50 stands for zero in the data rows.
Here are some numbered points:
33 64 27 54 41 69 94 44 39 72 77 45 62 65 76 53 35 48 79 63 55 62 53 47 58 81 38 55 42 51 61 55 55 80 37 42 41 38 55 54 38 61 20 43 22 36 69 29 30 80 35 28 42 48 64 56 59 34 32 51 48 42 57 24 43 50 59 63 42 60 76 36 64 45 53 52 20 48 41 49 48 34 56 51 24 39 56 56 45 39 70 70 55 48 21 38 17 70 42 54 58 53 59 45 54 60 51 46 49 81 62 46 36 39 68 64 59 68 55 44 71 66 0
43 59 45 63 36 57 68 66 51 61 47 38 53 59 62 77 47 70 57 70 34 70 60 65 59 53 29 38 49 50 58 44 62 49 50 51 52 56 41 44 48 38 44 52 63 42 30 55 39 74 36 37 40 52 50 40 49 36 57 48 67 50 63 49 47 37 61 44 64 65 80 38 57 42 52 41 44 65 49 52 49 47 30 43 74 62 51 53 50 53 50 55 47 41 57 47 57 65 29 44 60 69 39 39 47 63 57 57 50 39 41 31 40 46 73 41 66 39 72 72 44 58 1
30 60 63 52 52 72 50 46 58 79 56 40 71 53 81 49 70 57 59 42 26 52 57 38 35 64 11 64 45 17 62 57 58 51 37 77 33 67 34 61 49 71 35 44 42 49 78 34 40 72 46 46 54 46 54 51 44 62 26 41 39 53 52 50 34 17 65 48 47 52 70 54 65 58 58 26 57 35 28 45 38 40 53 48 67 27 58 39 70 54 46 59 36 51 42 29 28 45 61 62 66 50 72 31 36 69 44 62 59 43 48 34 54 53 58 40 41 43 62 25 59 56 2
36 70 46 57 52 52 79 43 44 77 36 56 46 42 89 82 76 48 29 58 31 71 41 52 66 72 31 44 65 62 65 36 77 30 23 51 48 31 28 58 76 51 29 74 47 39 56 29 19 51 58 39 59 76 67 68 53 40 22 71 49 64 55 47 52 33 80 61 67 66 63 51 66 56 53 58 39 49 37 66 58 23 41 34 65 47 35 62 41 23 49 45 19 36 38 38 54 56 46 28 77 49 56 45 48 66 64 51 0 88 57 41 52 34 76 57 50 53 47 47 41 76 3
58 64 56 28 39 64 49 46 21 50 51 46 62 69 67 50 37 68 47 23 68 59 63 62 38 61 36 62 50 44 36 74 50 78 23 69 43 58 72 54 46 39 39 57 55 51 46 62 68 43 22 41 39 53 36 56 69 44 69 37 58 31 52 43 57 27 60 52 42 52 54 37 23 44 53 25 56 57 63 53 45 36 46 41 45 53 50 47 34 39 44 67 40 59 58 59 30 24 59 68 33 60 60 62 77 57 49 55 52 49 39 55 55 27 61 35 51 57 53 32 28 66 4
57 73 76 43 52 66 28 50 55 39 51 45 59 46 51 69 63 25 58 29 61 65 66 32 66 59 16 62 47 24 38 58 51 68 46 53 40 64 54 51 30 42 44 25 26 54 54 48 46 64 50 51 53 48 14 51 59 36 70 50 54 38 31 74 54 32 42 47 36 62 34 62 57 36 54 37 27 39 34 53 51 49 25 45 43 66 49 29 32 45 63 48 54 38 38 50 25 68 48 50 46 56 50 61 55 62 33 66 49 44 52 54 42 64 78 23 56 64 52 45 45 59 5
58 36 28 99 54 3 40 43 71 74 31 39 24 58 36 19 41 62 37 59 24 42 12 11 38 12 72 22 37 47 64 64 47 0 53 61 76 27 49 55 64 56 68 99 78 72 53 50 34 42 64 74 36 62 96 45 46 71 0 63 45 61 60 21 74 71 37 68 66 29 33 50 36 50 45 63 54 48 45 28 53 59 73 77 64 23 25 91 67 63 34 31 78 62 89 63 98 60 57 22 39 42 31 37 43 26 50 37 28 57 51 38 57 67 25 72 17 3 49 63 69 0 6
21 48 77 52 65 60 57 37 78 69 51 31 45 49 81 54 79 25 46 42 50 56 36 28 50 46 29 55 55 61 57 60 82 24 31 37 60 18 44 73 77 67 61 75 45 45 63 35 23 40 52 77 58 82 62 58 62 48 41 67 51 92 74 81 24 42 83 55 60 26 51 53 82 76 46 70 65 45 29 67 45 48 63 36 77 27 56 61 43 28 44 45 28 33 62 48 59 46 66 37 59 61 66 27 65 72 65 65 15 61 37 39 34 59 34 67 56 33 57 56 49 65 7
25 68 63 34 55 83 63 57 46 68 39 49 75 51 75 36 57 42 67 52 33 46 69 50 74 78 19 44 51 37 61 34 58 63 54 58 36 27 48 43 39 55 27 49 36 36 41 24 20 54 72 41 49 71 49 63 60 25 56 47 34 71 66 55 37 28 61 46 52 80 66 53 68 44 51 47 54 42 41 65 56 26 42 34 75 76 68 44 42 19 54 59 51 45 38 27 42 65 26 34 75 75 55 34 36 61 69 66 41 82 32 26 39 59 57 32 52 55 54 71 46 72 8
65 38 22 50 38 30 11 24 24 52 45 58 65 55 23 63 34 49 64 66 56 36 52 49 51 16 66 48 28 58 40 61 28 26 97 54 55 50 68 64 47 43 73 43 49 57 38 53 65 37 77 48 41 43 61 48 58 68 44 38 50 31 45 15 68 74 21 50 59 48 19 28 40 34 56 66 24 42 64 22 40 64 72 66 39 35 38 28 49 96 43 44 56 57 48 51 56 39 44 53 62 41 35 54 46 23 74 34 49 27 61 43 53 53 57 47 26 49 78 36 48 43 9
45 52 56 3 31 56 68 51 18 26 53 76 73 45 50 52 59 54 68 43 55 49 69 59 46 58 50 63 65 65 38 62 54 62 63 45 55 64 65 26 38 1 42 19 34 34 45 51 38 50 60 43 59 33 27 36 76 43 46 47 64 23 32 29 59 35 30 54 48 73 23 43 39 12 66 32 54 55 63 51 43 39 25 42 31 58 54 33 26 49 63 45 30 58 34 56 29 49 48 73 42 55 48 50 50 45 51 51 62 51 60 58 46 64 53 46 56 74 70 44 41 62 10
62 35 67 66 22 41 38 34 51 57 42 44 26 54 35 49 36 72 23 33 59 48 41 67 23 41 53 46 53 61 51 53 37 38 56 18 51 73 44 35 47 39 38 61 72 61 67 69 70 54 36 54 92 45 47 43 53 52 56 71 52 48 31 47 28 59 53 71 44 36 22 34 40 43 48 48 56 61 51 57 56 50 53 77 55 59 43 70 80 62 57 53 31 75 61 67 47 64 40 45 36 32 33 57 53 43 27 47 44 51 56 57 40 43 36 49 58 30 48 45 43 35 11
39 35 44 29 54 40 22 63 30 58 71 76 88 28 55 54 56 30 60 57 50 40 60 50 40 41 75 45 68 33 52 29 61 37 60 64 50 47 29 29 43 43 71 42 38 74 48 34 52 46 63 28 10 22 47 43 47 49 27 48 68 52 46 29 72 49 57 72 57 48 62 32 68 34 63 57 51 57 51 44 64 53 52 45 57 43 60 49 41 36 60 37 48 50 48 49 53 61 62 65 66 69 52 48 41 53 22 61 53 37 45 25 49 35 35 72 31 76 76 58 61 61 12
51 67 62 37 40 61 65 59 34 36 52 51 46 47 68 66 43 60 30 23 52 56 76 49 48 71 17 60 56 67 41 30 56 71 46 54 63 61 55 65 31 38 35 39 39 39 51 74 71 56 38 59 54 65 38 58 57 32 81 44 53 37 57 97 39 34 43 30 47 71 33 75 40 34 44 38 65 63 43 64 46 36 31 43 45 45 46 37 41 26 69 52 49 48 43 47 33 43 69 60 26 28 58 56 48 44 57 63 63 52 66 57 29 54 47 12 79 53 31 58 40 58 13
40 42 59 38 66 53 62 42 43 73 33 50 55 45 87 46 65 43 53 59 49 54 36 49 76 71 38 62 53 58 67 53 75 57 38 60 54 46 19 63 55 64 39 87 51 38 36 40 41 44 38 56 37 75 69 53 53 45 46 43 47 67 55 60 57 49 66 48 80 40 78 43 53 63 55 58 59 64 48 56 57 56 58 54 70 50 73 62 44 27 58 53 67 26 41 40 54 54 35 30 69 40 67 36 36 69 64 76 42 57 40 20 63 38 50 52 36 51 58 64 40 49 14
44 42 28 45 56 49 24 54 45 34 50 66 79 61 20 56 40 80 62 41 61 52 37 62 50 36 62 64 51 52 44 61 23 61 66 48 56 65 57 44 23 52 64 33 52 42 47 64 48 64 77 41 75 11 27 36 50 57 60 42 72 16 55 37 52 78 25 44 32 71 35 50 50 22 23 44 33 21 53 24 52 61 60 66 34 77 48 39 31 62 52 65 50 70 42 53 43 68 56 70 54 45 31 70 56 15 15 40 86 56 53 51 50 61 48 34 26 66 50 38 65 47 15
54 42 62 49 59 50 31 49 57 57 54 48 52 61 24 30 42 65 29 61 54 45 47 50 52 39 78 21 43 34 48 59 39 22 63 34 56 39 68 32 65 42 76 47 56 63 39 53 54 52 69 59 41 40 60 49 47 58 43 58 42 38 33 32 49 60 33 66 40 62 43 61 29 43 53 56 32 27 64 53 48 48 30 59 45 50 47 51 52 67 56 34 49 63 58 64 60 47 60 56 40 60 24 55 45 46 48 25 56 33 45 43 52 40 24 62 20 35 51 34 64 41 16
59 53 64 36 60 53 58 53 43 54 46 41 56 53 58 40 68 57 38 52 50 41 43 39 48 79 40 66 30 61 35 80 38 61 49 57 29 70 51 48 53 41 38 60 41 64 69 38 37 67 52 59 50 54 49 41 55 45 54 58 38 68 38 76 63 47 58 51 58 42 73 50 49 42 47 51 56 49 45 52 53 46 74 25 36 48 47 31 20 54 44 57 44 78 45 28 25 41 52 46 48 48 41 28 43 52 67 59 46 50 55 50 30 49 59 63 55 64 57 41 35 65 17
28 72 41 47 46 66 65 48 24 67 57 45 56 31 77 58 58 74 76 46 42 62 60 64 55 78 27 57 64 21 46 49 60 66 48 52 34 32 40 82 79 47 12 43 33 23 43 26 17 49 59 59 40 60 47 79 64 27 49 42 59 46 53 37 36 30 50 60 60 72 49 52 56 50 32 50 25 38 50 63 78 36 20 48 46 65 40 72 37 26 59 60 38 45 24 29 59 60 16 34 44 48 53 63 54 51 68 36 51 80 70 52 41 62 71 59 63 69 57 66 73 50 18
71 70 27 67 30 31 35 39 48 34 50 43 49 43 42 48 34 84 17 62 43 44 49 74 31 16 50 50 49 40 27 47 36 53 64 32 41 44 61 44 57 47 66 54 57 59 44 52 50 50 55 57 66 38 41 52 43 67 49 55 69 16 38 51 43 73 33 63 56 46 36 55 25 45 37 50 46 38 84 47 38 32 47 57 30 61 23 46 52 56 58 51 43 65 64 55 53 41 53 68 34 44 55 70 41 24 57 36 49 45 67 87 50 66 58 27 40 60 46 47 33 50 19
Which five points above are nearest to each new point, looking only along the 4 directions in which the numbered points spread most? Their numbers follow each, nearest first.
71 66 82 35 57 63 58 48 52 69 65 47 58 54 64 52 63 34 56 51 40 55 64 31 63 65 55 50 44 49 47 63 44 51 3 64 43 60 37 69 52 45 17 44 49 24 65 62 47 46 45 32 51 48 50 47 69 42 55 46 51 64 46 51 37 30 79 42 63 39 67 66 54 71 56 51 55 44 34 49 45 36 72 52 61 37 49 27 60 45 48 54 64 32 48 39 53 65 53 30 45 83 43 41 52 69 33 55 49 47 32 53 37 59 54 67 49 73 79 53 18 57 : 2 17 1 14 8
40 58 58 69 84 59 67 39 79 58 44 35 69 41 72 44 55 59 68 61 51 33 33 42 49 37 56 39 42 64 59 42 59 29 44 70 44 30 52 75 55 68 38 85 48 36 56 32 28 48 43 64 76 86 64 46 53 65 16 21 40 60 70 56 38 37 71 56 57 7 81 62 86 74 38 58 45 62 25 58 47 30 59 42 56 44 49 62 56 48 45 50 67 26 60 28 54 45 62 38 50 62 50 31 41 84 69 76 37 64 48 42 57 52 43 63 67 47 50 66 37 33 : 14 7 3 2 1
50 49 55 50 77 72 58 47 31 55 42 54 53 66 99 46 75 50 73 85 16 50 41 57 65 61 29 41 59 43 49 48 82 81 54 52 39 49 44 79 69 41 30 67 28 37 58 30 7 62 50 36 42 67 68 81 51 36 35 61 38 48 68 41 44 38 55 39 63 58 79 43 74 52 37 39 44 49 55 63 49 51 62 60 53 35 78 45 53 22 59 64 35 41 37 44 49 55 41 35 61 51 41 28 53 58 73 43 17 75 51 27 61 58 58 51 51 83 71 60 72 49 : 8 3 0 1 14
40 39 52 50 57 49 62 44 63 76 42 43 39 50 51 54 53 37 37 45 31 58 49 34 46 51 38 50 46 35 65 67 59 65 38 34 49 58 45 57 49 68 30 43 44 51 42 28 42 56 50 62 52 54 61 45 52 41 47 43 49 53 56 62 49 50 66 51 64 30 44 44 63 43 41 50 50 54 36 52 53 50 69 58 72 42 44 50 51 46 60 46 48 24 36 45 66 63 69 18 53 41 59 48 62 53 75 70 32 62 75 49 36 66 48 58 64 63 29 37 38 53 : 1 17 14 2 3
59 63 77 71 54 81 53 50 55 68 55 40 49 49 80 53 65 36 58 51 35 51 43 27 56 68 13 50 63 54 60 40 69 34 10 42 80 27 44 63 58 53 37 99 35 46 69 38 39 25 38 32 14 83 70 48 66 55 29 46 41 75 36 64 24 7 96 27 59 45 99 69 87 65 57 63 42 55 23 76 53 39 61 40 81 31 35 40 79 50 45 61 54 34 58 46 65 53 49 30 56 66 69 16 66 67 76 57 7 53 41 44 54 60 43 42 47 50 40 67 44 40 : 7 14 3 2 1
49 68 80 37 46 75 75 56 44 26 59 52 65 43 92 53 75 43 77 46 39 60 67 47 60 74 29 60 47 34 40 41 60 76 46 39 22 45 60 55 49 10 34 29 32 35 53 51 31 75 42 46 35 38 42 50 71 37 58 27 46 67 33 65 42 0 56 42 46 64 58 38 48 62 46 30 58 45 51 76 48 35 44 42 61 52 72 25 30 49 56 48 45 47 26 14 29 59 50 61 19 59 58 49 66 56 64 46 45 61 58 36 52 29 75 35 76 62 74 51 25 83 : 5 8 4 2 17
55 44 52 37 63 69 51 44 68 60 48 38 63 54 57 60 63 43 55 57 46 62 45 43 51 45 33 53 65 54 55 51 57 51 57 57 69 58 68 90 60 69 42 75 38 38 42 40 35 24 67 47 52 62 42 39 53 64 37 51 52 58 73 50 52 42 54 60 56 59 51 59 72 56 65 67 47 37 38 47 41 52 40 32 51 39 51 49 41 35 51 38 37 16 53 56 49 60 51 55 57 35 48 36 52 70 56 48 39 33 53 58 55 37 66 55 45 38 36 48 43 62 : 1 17 2 14 8
61 49 49 65 54 49 46 54 87 39 59 36 56 54 33 49 40 58 58 29 68 65 46 30 46 19 33 36 47 51 56 55 53 35 67 32 86 35 43 50 55 53 58 61 78 63 63 65 62 51 10 64 72 67 52 42 38 56 59 52 47 31 51 40 70 66 36 39 46 48 48 39 37 60 64 62 61 33 70 32 59 59 40 48 59 52 51 46 36 54 32 47 69 59 58 71 68 30 61 74 31 40 60 41 53 34 57 45 62 65 67 42 58 61 46 45 33 8 31 53 61 17 : 11 16 19 17 9
51 55 60 53 52 40 44 60 57 46 34 57 54 48 39 44 41 58 42 20 36 42 63 51 39 18 39 50 40 57 34 55 22 39 50 56 54 66 64 25 45 42 69 45 52 48 59 64 53 38 45 48 53 51 63 50 28 47 79 59 53 30 51 39 70 52 43 35 59 40 48 54 78 57 50 67 66 46 55 59 52 57 58 50 33 53 33 46 47 54 39 53 52 65 33 63 48 49 80 56 48 43 56 59 46 71 45 62 62 8 28 30 35 57 52 62 52 53 36 53 47 50 : 17 16 4 11 1
49 27 31 67 50 41 26 39 94 47 34 31 33 46 37 45 41 55 31 70 38 51 30 45 29 20 70 35 58 68 52 57 33 38 48 23 61 46 44 54 55 66 83 75 80 81 32 80 73 6 33 74 58 54 48 42 55 51 35 52 47 58 47 34 71 66 57 53 44 33 21 47 64 62 64 76 80 50 66 31 41 62 51 39 51 49 67 64 70 71 40 45 52 70 56 60 77 37 44 51 47 47 51 50 36 45 40 50 54 52 48 56 40 40 45 76 31 26 32 42 51 18 : 16 11 6 9 19
45 48 37 24 61 52 60 37 40 67 54 47 86 49 56 45 50 48 73 67 65 40 50 51 46 57 63 45 49 38 49 60 39 68 48 64 34 50 69 46 50 29 62 27 44 62 38 45 40 54 55 28 47 36 46 57 40 54 55 38 49 34 20 48 64 36 51 46 63 72 56 31 50 64 62 61 30 9 40 41 19 53 55 60 44 57 67 39 66 77 62 48 41 90 64 49 41 54 35 44 34 53 49 48 26 55 46 67 60 40 53 36 50 39 54 72 52 55 62 36 34 58 : 12 17 1 10 5
30 57 69 40 66 80 78 58 57 49 86 48 73 50 91 43 63 21 53 54 40 70 40 40 44 62 23 56 54 58 50 26 68 80 14 71 47 45 40 55 51 60 56 44 34 51 58 16 45 61 43 50 49 56 47 56 64 38 68 41 26 74 59 60 25 10 71 50 44 43 67 52 52 54 46 50 58 57 27 64 48 30 66 28 52 65 39 41 59 32 45 58 48 55 45 43 37 65 45 37 37 62 38 43 50 64 63 69 33 56 51 40 60 61 70 65 67 68 54 61 56 73 : 2 8 14 1 17
62 29 34 93 44 19 52 60 56 46 34 67 14 23 44 16 54 65 36 73 34 73 25 44 52 32 40 40 28 69 57 43 61 50 55 56 57 59 52 60 59 46 55 92 63 63 65 44 29 47 92 56 47 64 52 57 38 68 40 63 77 36 54 47 52 66 13 60 47 43 10 46 53 53 40 40 59 65 67 36 34 49 34 69 49 54 42 80 69 72 60 41 33 28 74 48 83 35 56 30 65 53 48 43 54 36 61 48 33 41 41 53 75 70 44 65 27 39 34 49 81 11 : 16 11 19 6 9
50 50 52 85 50 27 22 55 80 54 35 50 36 43 28 47 44 43 26 45 57 45 40 56 42 33 63 50 42 76 34 42 44 26 47 43 73 52 49 51 33 57 63 71 77 68 32 73 64 24 58 81 66 46 39 19 53 71 50 41 35 59 55 55 58 78 51 74 62 45 18 46 39 53 74 80 56 49 48 24 55 72 70 78 47 46 28 43 68 76 50 46 64 57 68 72 73 40 64 56 49 34 37 51 42 42 22 33 24 39 53 37 56 38 39 54 18 27 15 32 49 32 : 16 11 9 19 6
53 37 66 47 49 29 55 39 82 35 56 26 48 24 52 39 76 49 27 16 52 60 49 46 31 37 43 37 55 36 54 49 48 59 31 62 54 43 69 38 28 28 57 53 51 57 61 76 71 59 23 57 48 53 36 48 36 54 59 63 52 80 59 52 55 74 46 44 38 46 42 69 33 61 58 64 98 64 57 40 73 69 40 65 36 61 35 66 42 45 58 55 75 61 69 21 62 27 65 38 51 36 70 42 48 36 54 55 51 45 57 67 53 58 62 43 71 47 20 60 38 50 : 11 17 4 1 16
58 43 19 33 34 50 26 55 26 35 68 57 76 58 22 54 34 40 62 61 66 48 55 55 62 36 75 62 46 18 20 56 30 70 64 53 48 90 76 42 29 47 83 21 36 70 24 32 64 49 77 34 25 0 20 34 48 48 48 56 53 5 24 3 68 74 29 50 46 83 25 43 24 34 55 48 9 28 97 45 57 52 42 53 42 59 40 18 29 65 48 59 48 69 37 70 56 68 48 64 43 59 63 77 54 35 24 46 79 54 48 85 44 52 43 49 46 64 85 44 65 71 : 15 10 9 16 19
58 57 54 60 56 40 37 37 71 40 44 36 49 48 47 43 52 61 45 30 57 45 23 44 51 60 50 63 68 57 53 41 56 47 44 42 63 42 37 56 28 59 48 73 68 63 52 58 42 60 39 62 56 58 44 42 64 26 45 58 48 63 49 48 47 28 41 58 28 31 59 38 49 59 61 52 53 48 41 43 38 55 61 55 63 40 46 39 66 57 45 56 45 54 61 68 64 48 57 50 55 31 39 59 75 52 28 55 37 55 28 54 40 34 49 55 44 46 42 58 30 48 : 17 11 1 2 16
45 53 39 46 54 61 57 43 25 38 58 52 75 60 56 65 53 32 60 73 61 46 56 40 66 62 59 58 62 42 36 45 62 43 61 48 39 48 55 59 58 50 35 32 39 44 45 26 28 50 56 33 39 34 50 63 54 55 54 17 72 55 53 41 44 56 59 62 59 70 46 44 39 41 58 30 36 67 41 61 45 81 44 56 45 49 50 63 34 57 57 50 36 51 40 50 50 47 37 45 54 49 45 55 44 44 44 44 39 47 67 59 58 49 46 45 51 56 54 50 56 45 : 1 0 17 10 2
45 53 40 28 56 23 72 53 66 53 50 40 45 53 47 46 60 54 28 30 55 71 47 37 56 69 27 28 58 59 62 44 63 62 31 44 50 52 36 57 51 37 42 49 61 59 48 43 45 51 27 65 62 51 40 50 53 60 69 57 49 69 40 63 54 20 40 44 52 31 41 60 41 65 32 37 83 45 54 77 40 29 45 23 34 51 48 40 34 16 35 39 59 36 33 47 39 30 42 60 60 33 39 66 74 64 63 49 54 50 49 56 30 48 41 43 79 32 50 57 42 44 : 17 4 1 13 2
51 54 59 57 51 83 70 45 49 55 49 35 46 49 76 40 56 51 71 46 33 49 56 42 54 53 16 53 50 45 66 44 74 53 53 75 38 56 30 64 56 36 44 46 37 51 44 36 46 63 43 51 52 69 44 83 60 52 55 32 60 55 48 64 34 36 47 43 61 49 72 53 66 56 21 49 53 56 43 68 34 53 24 37 61 54 52 49 46 23 50 44 41 29 18 36 34 66 51 42 62 47 46 55 71 59 65 50 31 61 49 39 33 53 59 24 45 50 65 49 53 59 : 1 2 8 17 14
46 51 60 53 40 66 61 59 62 74 76 37 79 52 77 53 54 26 50 57 44 44 65 46 26 51 55 45 43 59 60 50 59 42 40 77 65 34 48 67 50 50 59 47 38 45 45 27 30 46 41 38 59 64 32 53 50 46 40 42 36 80 55 60 38 26 58 34 52 53 72 51 65 42 61 56 46 64 35 82 46 40 54 39 69 57 61 45 55 24 60 50 50 30 46 38 71 58 43 41 56 52 71 50 68 79 47 62 39 51 52 69 50 53 45 70 33 52 45 59 27 66 : 2 14 1 17 8
50 60 62 26 57 44 48 46 49 37 45 55 58 68 37 88 34 51 35 50 40 38 61 63 41 29 39 58 56 49 40 46 58 62 36 51 58 58 25 59 44 49 33 33 43 67 59 61 57 61 59 30 56 29 30 43 19 56 41 56 43 39 35 61 49 63 31 69 45 54 51 54 31 46 47 20 56 53 52 50 81 63 35 56 41 49 51 66 37 67 59 68 48 49 48 50 19 44 38 82 35 55 48 47 56 62 47 49 62 44 55 49 48 38 49 38 52 54 50 63 47 73 : 4 5 17 10 1
56 43 6 77 44 11 14 49 48 51 34 50 26 54 21 52 29 73 30 85 38 41 24 67 52 37 86 42 35 64 57 49 47 50 65 14 56 49 54 45 66 61 48 58 69 58 43 53 55 49 53 49 63 43 74 69 48 60 49 49 63 42 50 33 61 87 46 78 49 35 25 48 58 41 40 46 30 42 52 29 52 62 54 77 38 56 61 66 43 61 55 51 60 56 74 55 48 51 64 42 36 43 27 75 44 19 46 44 56 64 53 57 84 59 87 48 28 58 55 47 78 35 : 16 19 9 11 15
33 53 51 42 53 50 12 62 85 42 30 59 42 43 29 57 53 48 57 17 52 60 48 50 30 52 36 55 52 59 56 66 42 38 42 48 67 60 55 42 56 74 51 39 50 44 63 70 68 48 52 53 66 60 49 51 65 27 58 47 60 51 55 43 63 49 63 40 32 51 61 40 38 65 57 39 64 52 45 60 53 37 47 36 39 53 39 48 73 44 41 51 56 61 55 63 55 47 64 41 33 41 54 51 54 36 53 29 62 51 45 45 50 48 59 55 39 41 57 51 30 53 : 17 4 11 1 16
39 68 53 45 67 47 58 43 62 60 46 53 57 61 50 42 65 54 74 67 28 53 61 33 58 68 66 48 55 45 72 64 93 45 46 63 43 39 51 52 61 50 58 76 22 29 56 35 28 57 61 61 62 63 59 58 60 54 45 52 50 51 63 43 21 21 65 46 62 59 59 49 45 57 47 72 47 48 56 52 40 55 48 52 39 57 63 63 59 24 41 39 48 59 43 46 41 59 42 25 60 62 50 58 45 69 72 70 43 69 41 65 59 65 36 52 49 47 44 43 53 34 : 1 14 2 3 17
43 67 51 37 37 76 45 61 56 34 51 48 45 42 53 57 28 57 31 32 67 55 64 37 50 57 44 54 72 59 33 70 60 60 50 60 41 75 54 30 50 34 45 38 52 32 51 54 56 64 24 46 61 52 32 48 64 37 62 57 71 31 31 68 44 49 37 49 27 64 31 46 41 46 41 45 81 70 31 74 49 54 31 50 41 64 58 54 51 14 54 67 61 64 40 62 43 43 63 59 41 28 48 33 55 49 73 49 57 59 50 46 55 55 70 22 68 80 39 43 50 73 : 4 13 5 17 10
50 42 52 70 45 16 49 48 74 65 52 47 41 44 46 41 71 14 52 65 42 56 29 37 40 37 67 42 35 59 64 37 66 14 76 59 69 30 38 67 71 50 68 77 75 62 54 10 52 33 42 47 39 76 80 64 46 61 12 39 46 76 75 57 55 73 62 55 58 34 63 63 60 67 58 50 49 20 34 29 31 64 60 41 75 13 44 50 65 63 61 39 49 48 67 63 60 85 44 33 52 56 62 37 45 53 26 58 37 47 64 33 47 44 35 63 44 33 39 72 36 40 : 14 7 16 6 1
55 48 56 62 42 34 11 35 62 48 16 43 23 53 22 57 48 76 14 23 68 50 47 56 44 46 50 31 54 45 50 60 25 33 67 18 53 52 41 31 34 39 51 57 87 66 69 76 65 45 29 73 53 62 61 34 31 36 58 62 53 65 48 69 51 63 40 40 45 50 32 55 34 68 69 48 60 52 59 41 39 59 43 50 52 40 64 50 60 64 59 58 61 46 46 59 65 25 47 43 39 38 46 59 62 29 42 32 71 66 46 60 53 56 49 28 31 42 15 44 53 50 : 11 19 16 17 4
48 38 41 45 58 49 71 61 55 59 83 43 59 49 54 45 61 39 65 78 45 37 54 44 39 69 97 58 40 35 41 36 42 45 50 63 74 37 51 60 36 51 65 45 65 57 61 36 43 35 60 38 44 37 62 48 52 63 40 36 40 52 55 41 68 54 60 42 66 59 44 30 41 49 59 58 30 28 56 47 36 70 67 50 84 25 66 25 48 49 48 51 42 65 47 49 58 64 58 54 59 69 76 43 24 51 45 60 42 53 51 56 44 40 59 76 31 54 67 19 60 55 : 12 1 17 16 2
43 48 54 62 46 20 25 69 77 37 55 30 32 42 37 49 29 49 8 48 62 47 51 75 65 47 39 56 61 70 48 42 60 40 58 46 31 49 70 27 37 59 59 64 54 44 49 54 71 39 33 45 46 46 48 53 54 58 82 44 74 58 60 44 46 54 48 40 18 27 24 68 39 56 49 73 64 72 59 38 53 37 36 56 54 46 32 69 47 68 51 52 62 35 60 75 56 32 43 64 43 20 43 65 56 42 59 44 69 43 48 63 62 44 47 39 35 35 31 49 54 51 : 11 19 16 17 4
49 51 62 44 63 54 59 42 43 30 70 58 56 41 67 63 44 51 46 35 60 53 50 64 40 38 50 40 56 62 53 40 69 72 46 58 54 43 39 51 57 56 46 40 59 46 54 55 54 63 53 46 68 49 41 43 31 60 55 45 36 43 47 60 61 42 28 39 44 50 39 38 53 50 39 47 63 60 40 47 65 24 58 51 62 51 47 33 53 43 39 41 41 38 37 53 49 48 51 17 39 35 50 28 64 48 44 50 51 51 51 64 46 47 51 55 48 46 40 43 53 46 : 17 1 4 5 2
56 72 67 28 31 53 39 51 37 27 64 43 68 58 30 41 35 49 66 9 70 49 79 40 35 55 62 75 41 47 32 67 17 61 51 55 28 43 64 34 34 53 55 18 47 70 35 63 55 69 41 52 61 20 29 45 27 50 69 28 55 30 40 76 70 45 39 37 35 74 37 47 35 57 57 43 29 41 45 67 64 51 33 57 36 33 65 27 27 55 48 67 65 65 41 65 37 45 47 70 20 48 37 56 66 48 41 38 72 32 44 50 44 57 45 44 48 74 29 47 38 59 : 10 4 5 15 17
54 55 21 29 49 44 36 38 0 29 54 74 46 56 38 76 40 47 75 52 55 53 43 66 53 46 58 60 56 38 37 64 32 98 69 80 21 79 61 33 55 44 55 0 33 36 32 47 51 63 62 33 57 24 19 73 48 44 82 36 54 23 28 43 41 64 28 38 33 78 38 59 18 44 48 40 48 29 61 31 41 57 30 69 20 79 49 46 34 49 54 46 35 57 31 41 26 58 13 79 57 50 49 72 60 33 56 37 87 66 67 76 67 57 51 13 43 75 55 50 70 67 : 10 15 5 4 19
51 61 73 49 57 53 43 54 67 43 41 41 55 47 22 38 39 37 46 4 74 46 61 45 37 43 47 50 65 75 54 50 40 48 39 28 52 52 42 43 36 51 57 41 55 46 47 85 79 62 10 78 77 29 34 68 43 46 76 56 63 69 27 75 51 37 46 45 31 36 22 55 19 64 46 18 71 63 58 61 48 24 28 65 40 67 52 49 56 53 60 46 58 58 43 64 41 26 44 55 38 37 31 56 47 59 30 49 50 21 53 66 29 55 50 26 86 57 29 43 35 67 : 4 13 11 17 5
58 47 20 58 40 24 38 37 49 41 47 65 29 46 8 29 22 57 32 40 52 69 50 71 43 29 87 38 68 62 59 55 41 33 65 26 53 56 39 53 53 51 55 67 73 78 42 76 64 40 43 50 56 26 47 54 43 56 31 76 55 37 41 37 55 64 35 48 58 25 11 57 45 44 46 55 62 67 52 48 59 61 69 73 51 45 37 70 66 74 43 51 45 48 71 61 68 34 44 66 36 43 33 54 63 46 38 31 63 43 36 56 71 50 22 38 45 31 32 51 70 27 : 16 11 19 9 15
52 56 64 44 40 50 58 71 64 47 50 47 49 60 60 53 43 53 55 15 59 49 54 61 48 44 49 83 57 57 44 45 44 56 42 53 45 51 29 40 57 42 61 34 25 62 55 63 41 68 23 46 42 56 27 39 47 44 55 32 52 40 61 50 49 38 54 40 43 45 72 53 44 30 45 33 53 49 25 53 43 50 45 63 47 40 46 35 49 21 55 39 48 50 63 34 29 41 63 34 57 52 56 42 89 48 40 39 57 54 43 68 42 41 37 49 56 72 57 56 59 64 : 17 4 5 1 2
49 55 31 34 37 54 58 53 19 24 72 61 52 57 40 49 50 55 45 55 65 32 27 41 49 48 46 50 35 54 39 56 57 82 65 50 53 44 54 23 55 65 63 25 30 44 48 65 67 60 80 45 39 41 31 54 22 55 74 35 52 32 50 36 53 60 38 30 61 51 32 49 58 44 47 60 45 52 65 55 52 52 72 49 21 62 56 30 35 33 67 49 43 64 63 52 30 53 31 78 34 61 55 73 60 32 42 50 74 29 62 40 48 56 60 41 40 71 40 58 40 71 : 10 15 4 5 17
